Which row each row swaps with, under one turn or mirror
nafof: [-24  -1 -19  13  10 -13  -1 -19  -6   8 -12  10  10  -3  23   1 -27  -2]
vok: [ 7 29 -1  9  0  9 -5 25 -5 25  2 15  7 22 43  9  3  0]
lazav: [ -1  16  -1  -6  11  10  -9 -16 -17  45   1  -8 -12   4  11  11 -10 -21]
ninab: [-11 -18  17  -6  11  -3  -5  36  -7  23 -10  -3 -13   5 -23   6  -4  12]
senot: [ -2   8  11 -16   2  11   1  13 -30  11  -9  21  14 -14  52   4 -16  -5]
gemed: [-13  19  42  -5   5 -28  -6   6  -1  13   5   0  24  -7  13  -2 -21   1]
fopet: [ -8  -1  -3  12  11  13   6 -11  -5  -8  24  10  31  -9  32  -3  17 -15]
vod: [-10   4  22 -21  17   0  -1  32  -9  41 -10  14  -5 -11 -11  24  -4   4]
lunib: [  6   7 -16  -8   7 -27  -1 -22 -12  -6  -1   9   9  -1  18   1   1   0]
bol: [  0 -31   0 -29  14  41   2  22  10   9   6   7  -3   0  -1   1  -7   2]
Tabot: [ -8  18  -6   2   0   6  11  11 -13 -11  -4  24  46  18  23   0 -14 -10]
pove: [ -8   7 -36   1  11  39  -2   8  -7   7   4  11   0 -13 -15   8  -4   2]
tutim: [-23   1 -18  34  13 -15  -6  -2 -24   9   7  15   5  -1  -8   6  -8 -13]
nok: [-30  -2 -10 -21  -3  31   9   5  15  15  -6   8   2   2  31 -11 -18  10]
zas: [ -2  26 -26   8  12  -8   2  21  17   4   3  -8   1  -6  18   3 -19   0]
Muk: [-13   5  19  -6  15  14 -20  18 -36   0  -1  -7 -19  -2 -12   3  14 -13]
rud: [ -6 -33   8  -2   7  12  13  -4 -12  11   4   1  16 -22 -19  -2  11   7]
Dibu: [-28   3  -1   0   4   0 -21   0   9 -12  18 -14   9  -4  32   1 -19 -23]
mes: [-18  12  12 -23  20  -8 -28  13  -7  28  -9  11   1   4  -1  34 -14 -11]
zel: [  0   4  44  26  10  23   7 -12   5   1  -4  -1  10  -2  -3  -3  -5  -5]
Tetom: [ -6   3  -3  13   9  17 -23  32 -21  34  21 -11  -1   8  15  27   9  -9]
Tas: [  4  -5  24 -16  17  -4  -3  20   6  24 -28  15  -4   9 -15  16 -11   2]
lanev: [-13  18  -7   1   4  36  -3  38 -32  -3 -19   9  13   2  -8  -4  -7   4]
gomo: [-14  -3 -25  -7  12 -14  -7  39  13  25  16   6   8  -2  24   4 -19  -3]
bomo: [ -1  16  27  19   3  34  -8  44 -15   2  14  12  11  -3 -12   1   1  -2]
Fop: [-11  12  27  21  11  44   3  27  -8   4  -6  13   3  -6  33  -8 -10   4]
mife: [-12 -23  -2   7 -11 -18 -11 -22 -13   1  -3  17   4  10  25   1  -6  -9]
Zem: [ -8  13  -7 -10   5  14   7  23 -16   5   4  -1  16  19 -32   1  14  -3]
Suliv: [  7 -13   6  -9  13   4  11   5 -20  -9  -1  23  12 -24 -28 -11 -13  -6]
Safel: [-16   9  -1 -24  11 -14  -5  20  21  32   5  26   6  11  14  24 -12  11]
vig: [-12   5  -1   0   5  15 -15  -5 -26  35  -8  -8 -24   7  10   8 -16 -12]
Ziga: [ -5  -5  -5  16  24  22 -11  27   8  -6  25  -3  13 -18 -16 -12   9  -1]
Meraf: [ -9   6   4   3   5  -1   5  17 -30   9  10   1  30  18  35  -3  23 -17]
Zete: [-17 -16  22   5  20  14  -8  33  25 -21   1   3  13 -10   8 -11   8   7]
gen: [  2 -11   1   8  -4  16  23   1 -11   8 -10  15  25 -17  11  -6  12  29]
kabos: [ -5 -17  44   3   2  29  -6 -10 -22   9  -1   0  22 -13  28  -2  -5  -4]
rusal: [  2   1  43   3   9  37  -9 -13 -15   8  -7  10  21 -15  12   0 -11  -3]
Kotil: [-26  25  46   3  17 -20  -3   6  -1   5  -7  18  10  -4  28   6  -6  -3]
zan: [-36 -25  10  -3   6  15 -21  13   2   2  22  -3  15   2  -6  15   4 -29]
misuf: [-17  11  53 -24  11   7  16  14   3  10  -6   8   5 -14  17 -10  -3  -7]
muli: [-15  -3  28   7  -1 -22  -1  19   0   8  -8   9  20   2  43   0 -25   3]
tir: [ 10  11  -8   3   3   5  -7  -4  -6  47   7   1   6   7   4  27 -25   6]
kof: [  3   2 -32  10  17   6  -3  15  16   6   0  12  21  -8  37   1 -10  -1]
tena: [ 11 -21  13   7  31  14  -2  27   7  -9  22  19  25  -5  -9   2   5   6]
Geled: [ -9 -21   3  -5 -18  16   3   4 -17   8  -6   5  -2 -23 -19 -12 -17  13]
Kubi: [-27   8  45  -2   7   0   6  24  24  -7   3  12  12 -12 -10   5  -1  -8]

gomo swaps with Zete
tutim swaps with gen
Kubi swaps with Safel
nafof swaps with rud
nok swaps with zan

